rotation ticks, each row followed by its count of ticks:
The counts run from 0 to 397.
| 124 | 113 | 107 | 106 | 135 | 148 | 160 | 109 | 103 | 132 | 121 | 143 | 147 | 146 | 147 | 124 | 126 | 122 | 120 | 139 | 168 |  97 | 118 | 123 | 109 | 148 | 129 | 143 | 126 | 109 |  70 | 112 | 141 | 123 | | 120
| 125 | 114 | 120 | 121 | 160 | 117 | 127 | 115 |  93 | 111 | 154 | 160 | 141 | 152 | 140 | 169 | 122 | 129 | 143 | 108 | 143 | 115 | 136 | 119 | 114 | 117 |  92 | 114 | 128 | 109 |  94 | 112 | 114 | 132 | | 52
| 142 | 108 | 107 | 137 | 135 | 111 | 170 | 122 | 116 | 108 | 182 | 154 | 135 | 149 | 151 | 145 | 110 | 109 | 135 |  95 | 132 | 108 | 141 | 137 | 119 | 153 |  96 | 151 | 126 | 135 | 113 | 149 | 132 | 129 | | 375
| 109 |  81 | 124 | 132 | 136 | 135 | 159 |  90 | 127 |  97 | 135 | 149 | 134 | 127 | 120 | 158 | 135 | 139 | 147 | 131 | 164 | 112 | 120 | 162 | 136 | 132 | 112 | 131 |  93 | 124 | 104 | 132 | 125 | 126 | | 263
| 129 | 117 |  88 | 107 | 111 | 135 | 152 | 115 | 120 |  91 | 155 | 120 | 141 | 134 | 126 | 109 | 131 | 132 | 102 | 105 | 146 | 124 | 134 | 152 | 135 | 172 | 112 | 163 | 117 | 108 | 131 | 153 | 150 | 113 | | 386
| 131 |  95 | 140 | 103 | 118 | 138 | 143 |  99 | 118 |  88 | 113 | 149 | 139 | 106 | 122 | 150 | 126 | 137 | 123 | 122 | 167 | 105 | 144 | 136 |  97 | 142 | 126 | 143 |  94 | 115 |  80 | 127 | 142 | 144 | | 115
| 139 | 113 | 106 | 125 | 150 | 151 | 122 | 112 | 151 | 104 | 162 | 129 | 116 | 141 | 111 |  87 | 146 | 105 | 106 | 103 | 153 | 104 | 100 | 139 | 139 | 139 | 121 | 109 | 131 | 122 |  99 | 147 | 149 | 103 | | 85
| 133 | 104 | 114 | 144 | 142 | 154 | 119 |  83 | 118 |  90 | 137 | 156 | 119 | 171 | 124 | 116 | 153 | 149 | 110 | 109 | 144 | 106 | 142 | 122 | 115 | 149 | 146 | 169 | 111 | 113 | 115 | 116 | 155 | 148 | | 11
| 126 | 121 | 150 | 132 | 148 | 137 | 165 | 106 | 134 | 108 | 117 | 143 | 154 | 121 | 131 | 132 | 127 | 129 | 107 |  85 | 143 | 127 | 127 | 105 | 121 | 141 | 113 | 127 | 116 |  92 |  71 | 131 | 134 | 116 | | 281
| 156 | 126 | 123 | 130 | 124 | 101 | 137 | 151 | 138 |  79 | 163 | 147 | 160 | 131 | 139 | 117 | 151 | 122 | 137 |  78 | 143 | 116 | 130 | 124 | 124 | 146 |  90 | 138 | 125 | 134 |  95 | 155 | 143 | 103 | | 70
| 142 | 106 | 135 | 109 | 118 | 132 | 172 | 108 | 114 | 101 | 110 | 140 | 156 | 120 | 115 | 142 | 108 | 110 | 118 | 125 | 172 | 108 | 127 | 123 | 119 | 135 | 113 | 133 | 113 | 112 |  71 | 140 | 122 | 126 | | 116
| 155 |  98 | 119 | 149 | 139 | 149 | 158 | 125 | 102 | 120 | 174 | 132 | 103 | 137 | 149 | 129 | 108 | 131 | 112 |  89 | 151 | 140 | 141 | 141 | 128 | 137 | 140 | 146 | 140 | 118 | 113 | 142 | 168 | 146 | | 147
| 119 | 119 | 116 | 131 | 164 | 124 | 140 | 115 | 100 | 111 | 172 | 118 | 148 | 151 | 128 | 152 | 144 | 116 | 168 | 129 | 156 | 107 | 108 | 135 | 138 | 115 | 104 | 101 | 113 | 103 |  93 | 123 | 134 | 112 | | 356
| 122 |  81 | 119 | 166 | 140 | 117 | 158 | 107 | 116 |  83 | 155 | 167 | 134 | 163 | 121 | 146 | 134 | 119 | 136 | 111 | 141 | 125 | 139 | 140 | 155 | 128 | 120 | 156 | 121 | 133 | 130 | 140 | 119 | 140 | | 319
| 109 |  98 | 113 | 108 | 112 | 145 | 156 | 103 | 112 | 119 | 142 | 125 | 129 | 146 | 121 | 129 | 108 | 126 | 108 | 122 | 173 | 126 |  95 | 156 | 171 | 139 |  97 | 122 | 127 | 107 | 118 | 135 | 147 | 121 | | 257
|  85 | 105 |  97 | 131 | 133 | 140 | 160 |  98 | 125 | 118 | 132 | 141 | 126 | 159 | 122 | 121 | 121 | 141 | 104 |  97 | 141 | 119 | 111 | 152 | 129 | 148 | 103 | 140 | 110 | 140 | 118 | 138 | 148 | 129 | | 102
| 136 | 102 |  97 | 139 | 129 | 129 | 147 | 115 | 119 |  97 | 177 | 134 | 122 | 131 | 139 | 127 | 124 | 116 | 110 | 108 | 168 | 116 | 113 | 173 | 154 | 130 | 130 | 131 | 132 | 148 | 126 | 151 | 156 | 139 | | 91
| 115 | 130 | 112 | 108 | 122 | 123 | 115 | 129 | 103 | 115 | 129 | 127 | 147 | 170 | 112 | 110 | 156 | 152 | 123 | 125 | 162 | 114 | 102 | 127 | 136 | 134 | 101 | 146 | 137 | 121 |  93 | 105 | 164 | 120 | | 341
|  93 | 105 | 122 | 128 | 128 | 131 | 154 | 106 |  93 | 101 | 141 | 151 | 160 | 113 | 155 | 156 | 129 | 146 | 109 | 109 | 162 | 144 | 136 | 144 | 124 | 146 | 108 | 136 | 118 | 108 | 109 |  87 | 148 | 140 | | 274
| 117 | 123 |  98 |  93 | 136 | 137 | 111 | 115 | 110 | 118 | 150 | 128 | 133 | 165 | 133 | 142 | 138 | 141 | 114 | 101 | 145 | 141 | 133 | 115 | 113 | 143 |  73 | 122 | 140 |  93 | 104 | 101 | 135 | 131 | | 57
| 140 | 108 | 155 | 138 | 139 | 147 | 144 | 104 | 107 | 105 | 183 | 136 | 129 | 141 | 136 | 127 | 147 | 112 | 162 | 125 | 152 | 124 | 124 |  97 | 135 | 138 | 130 | 134 | 115 | 106 |  88 | 132 | 127 | 101 | | 300
| 158 |  93 | 124 | 131 | 138 | 146 | 147 | 115 | 108 | 107 | 168 | 141 |  99 | 158 | 123 | 131 | 127 | 110 | 108 | 116 | 158 | 133 | 120 | 143 | 162 | 141 | 150 | 131 | 150 |  92 | 119 | 133 | 131 | 134 | | 312
| 136 |  80 | 128 | 130 | 152 | 155 | 119 |  87 | 127 |  91 | 143 | 152 | 101 | 163 | 111 | 140 | 148 | 113 | 120 | 114 | 150 | 126 | 130 | 117 | 138 | 132 | 135 | 127 | 130 | 116 | 109 | 128 | 118 | 142 | | 316
| 110 | 108 | 106 | 140 | 133 | 139 | 136 |  94 | 116 |  89 | 141 | 132 | 131 | 166 | 117 | 104 | 158 | 155 | 106 | 103 | 134 | 127 | 142 | 123 | 136 | 155 | 125 | 168 | 112 | 111 | 130 | 113 | 148 | 132 | | 10
| 136 | 113 |  85 | 106 | 116 | 141 | 124 |  93 | 116 | 100 | 164 | 123 | 123 | 154 | 133 | 117 | 141 | 135 | 126 | 137 | 151 |  97 | 140 | 143 | 117 | 160 | 128 | 165 | 111 | 117 | 131 | 146 | 132 | 129 | | 387
| 131 | 118 |  80 | 122 | 148 | 120 | 145 | 149 |  99 | 108 | 147 | 137 | 139 | 155 | 146 | 150 | 111 | 144 | 124 |  91 | 140 | 125 | 146 | 158 | 117 | 130 |  98 | 149 | 155 | 109 | 120 | 140 | 140 | 150 | | 55
| 135 | 108 | 117 | 147 | 153 | 131 | 169 | 116 | 136 | 129 | 152 | 111 | 137 | 130 | 141 | 114 | 144 | 115 | 116 |  95 | 149 | 134 | 102 | 125 | 144 | 130 | 124 | 132 | 133 |  88 |  85 | 126 | 155 | 115 | | 137
| 100 | 123 | 147 | 133 | 107 | 123 | 134 | 116 |  88 |  84 | 152 | 122 | 136 | 149 | 110 | 119 | 154 | 140 | 138 | 120 | 147 | 131 | 111 | 133 | 148 | 148 | 141 | 141 | 103 | 117 | 112 | 115 | 157 | 125 | | 26
| 122 | 104 | 131 | 113 | 118 | 121 | 181 | 114 | 120 | 101 | 107 | 124 | 177 | 127 | 122 | 129 | 127 | 119 | 115 | 114 | 167 | 124 | 120 | 129 | 139 | 142 | 102 | 149 | 120 | 119 |  94 | 132 | 132 | 110 | | 117
| 136 | 126 | 134 | 128 | 149 | 148 | 151 | 130 |  88 | 102 | 129 | 127 | 121 | 172 | 105 | 116 | 129 | 119 | 123 | 124 | 158 | 104 |  95 | 145 | 144 | 127 | 152 | 145 | 129 | 103 |  86 | 144 | 152 | 129 | | 28
| 115 | 108 | 104 | 111 | 123 | 150 | 112 |  95 | 120 | 119 | 163 | 120 | 107 | 150 | 118 | 120 | 136 | 112 |  95 | 105 | 169 | 135 | 110 | 138 | 145 | 136 | 107 | 110 | 133 | 131 | 128 | 104 | 153 | 125 | | 93
| 136 | 109 | 126 | 108 | 140 |  94 | 162 | 133 | 125 | 109 | 151 | 142 | 140 | 145 | 111 | 138 | 130 | 109 | 129 |  92 | 127 | 125 | 112 | 139 | 130 | 152 |  91 | 122 | 127 |  86 |  78 | 137 | 114 | 108 | | 209
| 139 | 120 | 159 | 130 | 133 | 139 | 154 | 124 |  90 |  74 | 137 | 114 | 146 | 152 | 105 | 130 | 116 | 118 | 138 | 116 | 172 | 115 | 129 | 123 | 149 | 116 | 131 | 141 | 117 | 122 | 100 | 156 | 143 | 135 | | 24
| 103 |  95 | 109 | 128 | 146 | 112 | 173 | 128 | 105 | 115 | 142 | 127 | 142 | 168 | 106 | 144 | 137 | 106 | 128 | 107 | 146 | 151 | 105 | 136 | 147 | 129 |  93 | 134 | 130 | 105 |  98 | 121 | 126 | 135 | | 45
| 132 | 109 | 122 | 121 | 132 | 109 | 149 | 134 |  80 | 113 | 160 | 124 | 133 | 162 | 126 | 149 | 108 | 121 | 151 | 108 | 157 | 126 | 123 | 142 | 138 | 113 |  98 | 119 | 138 | 111 |  97 | 145 | 148 | 138 | | 200
| 134 | 133 |  99 | 127 | 139 | 125 | 134 |  77 | 113 |  92 | 179 | 141 | 156 | 153 | 145 | 137 | 135 |  92 | 124 | 116 | 142 |  95 | 130 | 117 | 128 | 152 | 133 | 125 | 125 | 103 | 110 | 130 | 127 | 117 | | 228
| 108 | 100 | 115 | 129 | 183 | 133 | 132 | 130 | 129 | 115 | 126 | 154 | 135 | 169 | 106 | 128 | 139 | 119 | 117 |  88 | 136 | 136 | 113 | 135 | 113 | 130 |  80 | 106 | 141 | 120 |  81 | 135 | 132 | 124 | | 49
| 159 | 117 | 131 | 131 | 156 | 157 | 143 | 108 | 132 | 126 | 138 | 122 | 145 | 154 | 136 | 119 | 134 | 150 | 134 | 118 | 167 | 113 | 147 | 103 | 126 | 119 |  85 | 152 | 142 | 108 |  98 | 149 | 151 | 121 | | 288
| 124 |  94 | 129 | 131 | 129 | 168 | 145 | 113 | 112 | 122 | 159 | 124 |  99 | 156 | 132 | 116 | 131 | 140 | 112 | 101 | 154 | 162 | 144 | 106 | 143 | 147 |  95 | 137 | 141 | 118 | 116 | 133 | 156 | 130 | | 149
| 134 | 121 |  78 |  97 | 154 | 137 | 138 | 116 | 104 | 122 | 148 | 127 | 133 | 173 | 127 | 149 | 116 | 142 | 125 | 108 | 157 | 118 | 143 | 138 | 113 | 125 |  86 | 142 | 148 |  96 | 119 | 127 | 135 | 144 | | 56
| 125 | 121 | 118 | 101 | 159 | 163 | 113 | 124 |  97 | 109 | 148 | 114 | 121 | 154 | 116 | 131 | 155 | 104 | 137 | 138 | 162 | 127 | 104 | 127 |  92 | 127 | 116 | 111 | 111 | 106 |  72 | 128 | 146 | 127 | | 352
